[[133 114 117 154]
 [125 117 112 138]
 [131 148 122 120]
 [129 136 148 129]
 [134 124 121 131]
 [142 108 139 152]]
->
[[131 148 122 120]
 [129 136 148 129]
 [134 124 121 131]
 [125 117 112 138]
 [133 114 117 154]
 [142 108 139 152]]

[[111 144 144 150 114 126 134 116 118 148 150 114 115]
 [154 111 107 104 149 141 133 148 152 104 108 154 151]
 [137 124 126 124 137 126 126 140 140 121 126 134 137]
 [108 139 149 153 107 119 133 120 121 157 148 112 109]]
->
[[111 144 144 150 114 126 134 116 118 148 150 114 115]
 [108 139 149 153 107 119 133 120 121 157 148 112 109]
 [137 124 126 124 137 126 126 140 140 121 126 134 137]
 [154 111 107 104 149 141 133 148 152 104 108 154 151]]

[[151 105 119 114 119 116 148 110 105 122 151 153]
 [144 138 139 141 132 136 107 117 120 130 143 140]]
->
[[144 138 139 141 132 136 107 117 120 130 143 140]
 [151 105 119 114 119 116 148 110 105 122 151 153]]

[[148 119 109]
 [107 154 132]
 [135 128 143]
 [132 127 141]
 [107 152 128]]
->
[[107 154 132]
 [107 152 128]
 [135 128 143]
 [132 127 141]
 [148 119 109]]

[[113 106 115 113 119 136]
 [124 130 121 124 127 137]
 [112 107 137 112 119 118]]
->
[[124 130 121 124 127 137]
 [112 107 137 112 119 118]
 [113 106 115 113 119 136]]

[[124 127 140 127 144 125 118 119 127]
 [115 124 121 128 123 133 137 123 125]
 [150 139 128 127 130 118 120 141 137]
 [103 119 124 114 115 136 144 106 125]
 [110 120 116 119 105 140 152 118 125]
 [123 125 124 116 119 128 137 121 130]
 [122 122 141 137 139 131 127 125 122]
 [109 118 137 121 130 132 137 110 123]
 [105 115 138 126 128 136 147 113 121]]
->
[[150 139 128 127 130 118 120 141 137]
 [124 127 140 127 144 125 118 119 127]
 [123 125 124 116 119 128 137 121 130]
 [115 124 121 128 123 133 137 123 125]
 [122 122 141 137 139 131 127 125 122]
 [110 120 116 119 105 140 152 118 125]
 [103 119 124 114 115 136 144 106 125]
 [109 118 137 121 130 132 137 110 123]
 [105 115 138 126 128 136 147 113 121]]

[[148 120 125 137 124 138 130 146 138]
 [128 128 139 120 124 112 132 115 135]
 [118 140 125 109 118 117 130 108 117]
 [139 113 137 154 134 143 126 144 135]
 [147 143 157 112 132 117 119 132 124]]
->
[[147 143 157 112 132 117 119 132 124]
 [118 140 125 109 118 117 130 108 117]
 [128 128 139 120 124 112 132 115 135]
 [148 120 125 137 124 138 130 146 138]
 [139 113 137 154 134 143 126 144 135]]

[[129 123]
 [148 152]
 [129 125]]
->
[[148 152]
 [129 125]
 [129 123]]
---
[[118 141 127]
 [139 106 117]]
->
[[139 106 117]
 [118 141 127]]

[[115 150 114 125 115 123 128 122 113]
 [124 132 131 117 117 139 139 124 109]
 [133 123 128 117 130 105 112 125 151]
 [123 154 134 135 131 123 125 134 106]
 [131 124 123 126 132 125 117 112 135]
 [130 131 136 118 139 129 123 126 123]]
->
[[115 150 114 125 115 123 128 122 113]
 [131 124 123 126 132 125 117 112 135]
 [133 123 128 117 130 105 112 125 151]
 [124 132 131 117 117 139 139 124 109]
 [123 154 134 135 131 123 125 134 106]
 [130 131 136 118 139 129 123 126 123]]

[[137 125 115]
 [141 113 106]
 [124 126 134]
 [131 107 119]
 [134 121 118]
 [139 127 113]
 [131 134 125]
 [138 134 116]]
->
[[141 113 106]
 [139 127 113]
 [137 125 115]
 [138 134 116]
 [134 121 118]
 [131 107 119]
 [131 134 125]
 [124 126 134]]

[[149 143 139 149 143 120]
 [105 121 148 125 150 134]
 [146 123 127 108 135 127]
 [123 116 143 148 138 107]
 [127 133 107 134 119 118]
 [107 142 115 147 116 132]
 [122 150 132 136 148 145]
 [137 125 129 111 125 140]]
->
[[127 133 107 134 119 118]
 [107 142 115 147 116 132]
 [146 123 127 108 135 127]
 [137 125 129 111 125 140]
 [122 150 132 136 148 145]
 [149 143 139 149 143 120]
 [123 116 143 148 138 107]
 [105 121 148 125 150 134]]

[[127 126 126 126 125 123 120 132 129 127 120 126]
 [132 130 133 129 132 134 140 124 126 131 137 132]
 [124 144 118 141 144 150 131 144 135 136 126 149]
 [136 127 136 128 126 123 126 133 133 131 128 126]
 [133 132 132 130 134 137 138 129 128 133 134 136]
 [143 124 144 127 123 115 123 136 138 133 128 122]]
->
[[124 144 118 141 144 150 131 144 135 136 126 149]
 [127 126 126 126 125 123 120 132 129 127 120 126]
 [133 132 132 130 134 137 138 129 128 133 134 136]
 [132 130 133 129 132 134 140 124 126 131 137 132]
 [136 127 136 128 126 123 126 133 133 131 128 126]
 [143 124 144 127 123 115 123 136 138 133 128 122]]

[[114 116 114 137 108 131]
 [128 130 139 130 130 126]
 [120 117 134 137 119 126]
 [129 130 135 130 129 127]
 [125 120 129 127 123 127]
 [123 111 128 131 126 121]
 [140 141 124 119 153 130]]
->
[[114 116 114 137 108 131]
 [140 141 124 119 153 130]
 [123 111 128 131 126 121]
 [125 120 129 127 123 127]
 [120 117 134 137 119 126]
 [129 130 135 130 129 127]
 [128 130 139 130 130 126]]

[[146 104 140 113 103 150 142 112 142 146 110 122 118 128 143]
 [143 109 137 117 109 146 139 116 138 143 114 123 121 129 140]]
->
[[143 109 137 117 109 146 139 116 138 143 114 123 121 129 140]
 [146 104 140 113 103 150 142 112 142 146 110 122 118 128 143]]

[[116 129 155]
 [115 104 122]
 [155 124 103]
 [117 119 133]
 [116 100 135]
 [116 148 147]
 [108 144 141]
 [114 111 128]
 [137 156 124]]
->
[[155 124 103]
 [115 104 122]
 [137 156 124]
 [114 111 128]
 [117 119 133]
 [116 100 135]
 [108 144 141]
 [116 148 147]
 [116 129 155]]

[[157 129 133 130 139 120 133]
 [120 134 109 132 124 133 122]
 [134 134 135 135 133 128 114]
 [122 130 126 130 124 131 117]
 [129 129 127 128 127 125 116]]
->
[[120 134 109 132 124 133 122]
 [122 130 126 130 124 131 117]
 [129 129 127 128 127 125 116]
 [157 129 133 130 139 120 133]
 [134 134 135 135 133 128 114]]
---
[[122 128 149 121]
 [116 101 156 111]
 [145 140 143 117]
 [125 140 148 138]]
->
[121 156 140 125]

[[133 154 124]
 [106 100 130]]
->
[124 100]

[[143 154]
 [125 132]
 [120 149]]
->
[154 125]

[[123 132]
 [152 104]]
->
[132 152]

[[125 126 149 135]
 [129 128 128 128]
 [128 128 128 128]]
->
[135 128 128]

[[108 138]
 [146 115]
 [157 125]
 [117 105]]
->
[138 146]
---
[[143 101 133 106]
 [115 116 156 120]
 [110 151 136 138]
 [112 128 142 124]
 [117 116 116 144]
 [146 144 134 122]
 [152 133  99 152]]
->
[[152 133  99 152]
 [117 116 116 144]
 [143 101 133 106]
 [146 144 134 122]
 [110 151 136 138]
 [112 128 142 124]
 [115 116 156 120]]

[[106 108 112 117 121 126]
 [111 116 121 125 129 133]
 [125 131 133 136 137 138]
 [129 133 136 138 139 138]
 [108 111 117 122 125 129]
 [120 114 108 106 109 112]
 [113 107 106 108 112 116]
 [108 105 107 112 117 122]
 [134 136 138 139 136 135]
 [116 120 124 130 134 137]
 [122 125 130 134 136 138]]
->
[[113 107 106 108 112 116]
 [108 105 107 112 117 122]
 [120 114 108 106 109 112]
 [106 108 112 117 121 126]
 [108 111 117 122 125 129]
 [111 116 121 125 129 133]
 [116 120 124 130 134 137]
 [122 125 130 134 136 138]
 [125 131 133 136 137 138]
 [129 133 136 138 139 138]
 [134 136 138 139 136 135]]

[[116 138 115 119 131 120]
 [130 121 124 135 110 127]
 [117 142 119 119 136 128]
 [147 105 139 147 110 133]
 [112 139 114 116 134 118]
 [149 108 142 146 112 136]
 [145 114 138 136 115 132]
 [106 153 104 111 135 114]
 [147 105 143 144 109 140]]
->
[[106 153 104 111 135 114]
 [112 139 114 116 134 118]
 [116 138 115 119 131 120]
 [117 142 119 119 136 128]
 [130 121 124 135 110 127]
 [145 114 138 136 115 132]
 [147 105 139 147 110 133]
 [149 108 142 146 112 136]
 [147 105 143 144 109 140]]

[[127 112 114 128 142 128]
 [129 142 127 125 127 138]
 [126 113 130 131 129 135]
 [122 106 134 123 133 135]
 [132 126 123 122 135 124]
 [126 106 126 140 124 138]
 [131 122 124 124 134 139]
 [124 148 132 120 114 117]]
->
[[127 112 114 128 142 128]
 [132 126 123 122 135 124]
 [131 122 124 124 134 139]
 [126 106 126 140 124 138]
 [129 142 127 125 127 138]
 [126 113 130 131 129 135]
 [124 148 132 120 114 117]
 [122 106 134 123 133 135]]

[[130 127 129 127 127 137 126 119 127 119 136 135 126 150 134 118]
 [140 127 140 128 128 131 127 121 127 122 120 120 127 123 137 142]
 [115 141 115 139 139 120 139 128 142 128 128 128 141 125 117 121]]
->
[[115 141 115 139 139 120 139 128 142 128 128 128 141 125 117 121]
 [130 127 129 127 127 137 126 119 127 119 136 135 126 150 134 118]
 [140 127 140 128 128 131 127 121 127 122 120 120 127 123 137 142]]

[[119 137 138 132 139 133 133 137 132 121 132 122 114 115 133]
 [144 128 129 136 128 134 134 128 133 106 136 107 137 136 135]
 [134 137 139 123 139 123 123 130 123 117 122 119 131 130 122]]
->
[[144 128 129 136 128 134 134 128 133 106 136 107 137 136 135]
 [119 137 138 132 139 133 133 137 132 121 132 122 114 115 133]
 [134 137 139 123 139 123 123 130 123 117 122 119 131 130 122]]

[[122 142 109 123 133 140 107 114 134 128]
 [124 144 113 122 134 141 107 112 132 128]
 [119 138 101 125 131 138 109 120 138 130]
 [132 147 131 120 135 141 111 106 123 126]
 [127 147 122 121 135 141 108 108 127 126]]
->
[[119 138 101 125 131 138 109 120 138 130]
 [122 142 109 123 133 140 107 114 134 128]
 [124 144 113 122 134 141 107 112 132 128]
 [127 147 122 121 135 141 108 108 127 126]
 [132 147 131 120 135 141 111 106 123 126]]
